In the data rows, zero lies at 4.5, halfway between 4 and 5.
Some points, one per row:
array([9., 9., 9., 7., 7., 5., 4., 5., 4., 2., 3., 3., 3., 3., 5., 4., 4., 2., 4., 4., 2., 4.])
array([7., 7., 7., 7., 8., 7., 5., 7., 5., 6., 5., 6., 5., 5., 5., 5., 5., 5., 5., 6., 6., 6.])
array([5., 4., 3., 3., 4., 4., 5., 6., 6., 4., 5., 3., 4., 5., 5., 6., 6., 7., 5., 4., 3., 3.])
array([4., 3., 4., 3., 3., 2., 1., 3., 2., 3., 4., 3., 2., 2., 4., 3., 4., 4., 5., 6., 5., 4.])
array([3., 3., 4., 4., 3., 2., 2., 4., 2., 4., 3., 4., 3., 3., 4., 4., 5., 7., 7., 4., 5., 4.])
array([3., 2., 2., 3., 2., 2., 4., 4., 4., 4., 5., 5., 2., 4., 3., 4., 3., 4., 5., 6., 5., 5.])
array([4., 4., 6., 4., 3., 6., 6., 6., 7., 5., 6., 5., 4., 3., 3., 2., 2., 2., 3., 3., 2., 3.])
array([4., 4., 5., 5., 6., 7., 7., 8., 8., 9., 8., 8., 5., 6., 3., 3., 4., 4., 5., 4., 4., 4.])
array([6., 4., 5., 8., 5., 5., 8., 6., 5., 6., 5., 5., 6., 8., 8., 7., 6., 5., 5., 3., 4., 4.])
array([3., 4., 2., 5., 3., 2., 2., 2., 3., 4., 2., 3., 2., 4., 3., 4., 5., 4., 6., 5., 5., 4.])
array([8., 9., 7., 8., 8., 8., 7., 7., 5., 5., 4., 4., 4., 3., 3., 5., 6., 5., 6., 5., 6., 4.])
array([5., 7., 7., 4., 5., 5., 5., 5., 3., 4., 6., 6., 6., 6., 6., 6., 5., 5., 3., 3., 2., 4.])
array([4., 3., 3., 3., 3., 3., 2., 4., 5., 2., 3., 3., 3., 4., 4., 6., 5., 6., 6., 8., 8., 8.])
array([7., 8., 8., 9., 7., 6., 8., 7., 6., 5., 3., 3., 2., 4., 3., 2., 2., 3., 4., 4., 5., 3.])
array([6., 7., 5., 6., 5., 5., 5., 4., 6., 7., 4., 4., 3., 3., 2., 2., 3., 1., 2., 2., 1., 1.])
array([3., 3., 2., 3., 3., 4., 4., 4., 4., 5., 4., 4., 4., 5., 4., 6., 5., 5., 6., 7., 6., 7.])
array([8., 9., 9., 9., 9., 7., 7., 5., 4., 2., 3., 3., 4., 2., 2., 3., 3., 6., 7., 6., 6., 8.])
array([9., 9., 9., 9., 8., 5., 5., 4., 5., 3., 5., 4., 1., 4., 3., 4., 4., 2., 4., 3., 3., 4.])
array([2., 3., 4., 2., 3., 4., 4., 5., 4., 4., 5., 5., 8., 7., 7., 6., 5., 4., 4., 3., 3., 4.])
array([4., 4., 5., 4., 6., 7., 9., 7., 6., 9., 7., 5., 6., 5., 3., 2., 1., 3., 2., 1., 2., 2.])
array([3., 2., 2., 2., 3., 4., 4., 4., 2., 5., 5., 5., 6., 6., 9., 6., 6., 5., 5., 5., 3., 4.])
array([7., 7., 6., 7., 8., 7., 6., 6., 5., 4., 5., 4., 5., 3., 3., 2., 3., 3., 2., 2., 2., 3.])
array([2., 1., 2., 3., 3., 3., 6., 6., 7., 6., 6., 6., 7., 6., 7., 2., 3., 5., 2., 3., 2., 3.])
array([3., 3., 3., 2., 3., 5., 3., 4., 6., 5., 4., 7., 7., 7., 7., 5., 5., 3., 3., 2., 4., 4.])
array([2., 4., 3., 3., 4., 5., 4., 5., 5., 6., 6., 6., 7., 5., 5., 4., 3., 2., 2., 3., 1., 3.])
array([2., 4., 3., 4., 6., 4., 5., 5., 4., 4., 3., 5., 5., 5., 5., 6., 6., 5., 6., 5., 3., 4.])
16 more points follow, each with its number after it:
array([3., 2., 2., 4., 4., 4., 6., 3., 2., 4., 2., 3., 2., 4., 3., 4., 5., 7., 6., 9., 7., 8.]) 0
array([3., 2., 1., 2., 2., 2., 1., 2., 4., 3., 5., 7., 6., 7., 6., 6., 7., 4., 5., 6., 7., 7.]) 1
array([4., 3., 3., 4., 4., 2., 2., 3., 3., 3., 2., 2., 4., 5., 3., 3., 4., 5., 6., 8., 7., 7.]) 2
array([3., 3., 4., 4., 4., 3., 3., 1., 1., 3., 3., 3., 3., 4., 5., 5., 5., 6., 5., 6., 5., 4.]) 3
array([2., 3., 3., 2., 2., 2., 2., 3., 4., 4., 7., 7., 7., 9., 8., 7., 6., 6., 8., 6., 6., 6.]) 4
array([3., 4., 3., 5., 5., 5., 5., 3., 5., 4., 3., 3., 4., 4., 4., 6., 6., 4., 6., 3., 4., 5.]) 5
array([4., 3., 4., 5., 3., 4., 2., 3., 4., 3., 4., 3., 4., 5., 6., 5., 5., 5., 6., 7., 5., 3.]) 6
array([4., 3., 5., 3., 3., 3., 4., 4., 2., 3., 3., 4., 4., 3., 5., 5., 4., 4., 4., 4., 4., 5.]) 7
array([7., 6., 7., 7., 7., 9., 8., 7., 6., 6., 6., 5., 5., 4., 4., 6., 3., 5., 5., 5., 6., 6.]) 8
array([8., 8., 8., 7., 6., 5., 3., 3., 4., 3., 3., 2., 4., 2., 5., 5., 7., 7., 7., 6., 6., 4.]) 9
array([3., 3., 3., 2., 3., 3., 3., 1., 3., 3., 2., 2., 3., 5., 4., 4., 5., 6., 7., 8., 7., 7.]) 10
array([5., 3., 3., 6., 3., 6., 7., 6., 6., 5., 7., 5., 4., 3., 4., 2., 1., 3., 1., 2., 3., 4.]) 11
array([2., 5., 3., 4., 3., 3., 2., 2., 2., 3., 2., 3., 5., 4., 6., 5., 6., 5., 5., 5., 6., 4.]) 12
array([5., 5., 4., 5., 4., 4., 6., 4., 4., 3., 5., 5., 5., 7., 7., 6., 5., 4., 4., 3., 4., 4.]) 13
array([3., 3., 3., 3., 2., 2., 2., 1., 1., 1., 2., 3., 3., 2., 3., 3., 6., 5., 7., 7., 6., 7.]) 14
array([3., 4., 4., 4., 5., 5., 3., 4., 4., 5., 3., 4., 5., 5., 5., 6., 6., 5., 6., 3., 4., 3.]) 15
Which of these numbered points is nearest to each point below, looking only along the 3 directions in which the first points spread most? Its number follows each.
array([2., 2., 4., 3., 4., 2., 2., 2., 0., 2., 2., 4., 3., 5., 6., 5., 6., 6., 6., 5., 5., 5.]) > 10
array([6., 8., 7., 7., 8., 9., 9., 6., 6., 5., 5., 5., 6., 4., 5., 6., 3., 3., 3., 3., 3., 2.]) > 8
array([3., 4., 1., 3., 3., 3., 3., 4., 4., 5., 6., 4., 3., 3., 2., 3., 3., 4., 5., 5., 6., 5.]) > 7
array([3., 5., 5., 5., 5., 5., 7., 6., 6., 8., 5., 6., 5., 4., 3., 3., 2., 1., 2., 3., 3., 2.]) > 11
array([3., 4., 3., 3., 5., 5., 4., 3., 2., 2., 2., 4., 4., 5., 5., 5., 7., 7., 6., 7., 8., 6.]) > 0
array([3., 3., 1., 2., 2., 3., 3., 3., 5., 8., 7., 9., 9., 9., 9., 7., 7., 6., 6., 7., 4., 4.]) > 4
array([3., 3., 4., 5., 3., 4., 3., 2., 3., 1., 2., 3., 4., 2., 4., 6., 5., 7., 6., 5., 4., 5.]) > 3
array([4., 5., 2., 4., 2., 4., 2., 4., 4., 2., 3., 2., 3., 2., 2., 5., 5., 5., 6., 8., 5., 6.]) > 2
array([4., 5., 5., 5., 4., 5., 6., 5., 5., 7., 9., 8., 9., 7., 8., 6., 6., 5., 6., 6., 5., 5.]) > 13
array([3., 1., 5., 5., 4., 2., 5., 3., 4., 3., 5., 4., 5., 3., 4., 4., 5., 5., 5., 6., 3., 4.]) > 7
array([4., 4., 5., 4., 5., 3., 3., 3., 2., 4., 4., 4., 1., 5., 3., 1., 3., 6., 5., 5., 4., 4.]) > 7
array([4., 5., 4., 5., 6., 5., 6., 8., 8., 7., 8., 8., 7., 5., 6., 6., 4., 4., 4., 5., 5., 4.]) > 13
array([4., 6., 5., 4., 4., 7., 6., 8., 8., 6., 7., 5., 3., 4., 2., 3., 2., 0., 3., 2., 4., 3.]) > 11
array([9., 9., 9., 8., 5., 5., 4., 4., 3., 3., 2., 3., 3., 2., 3., 2., 3., 4., 5., 5., 5., 6.]) > 9
array([3., 4., 4., 4., 5., 4., 3., 2., 3., 2., 1., 1., 3., 2., 4., 4., 7., 6., 6., 6., 7., 5.]) > 2
array([4., 3., 3., 1., 1., 2., 3., 3., 4., 6., 5., 5., 5., 5., 6., 7., 8., 7., 5., 7., 3., 6.]) > 1
array([3., 3., 5., 2., 3., 3., 2., 3., 3., 3., 5., 4., 5., 5., 5., 6., 6., 6., 5., 5., 3., 6.]) > 6
array([2., 2., 3., 3., 2., 2., 3., 4., 4., 3., 3., 5., 2., 5., 4., 4., 7., 8., 7., 9., 7., 5.]) > 10
array([5., 4., 3., 2., 4., 5., 4., 3., 3., 3., 3., 4., 3., 3., 4., 5., 7., 6., 8., 7., 6., 6.]) > 0
array([3., 5., 3., 4., 5., 6., 5., 8., 8., 8., 8., 5., 5., 5., 3., 1., 2., 2., 4., 1., 4., 4.]) > 11
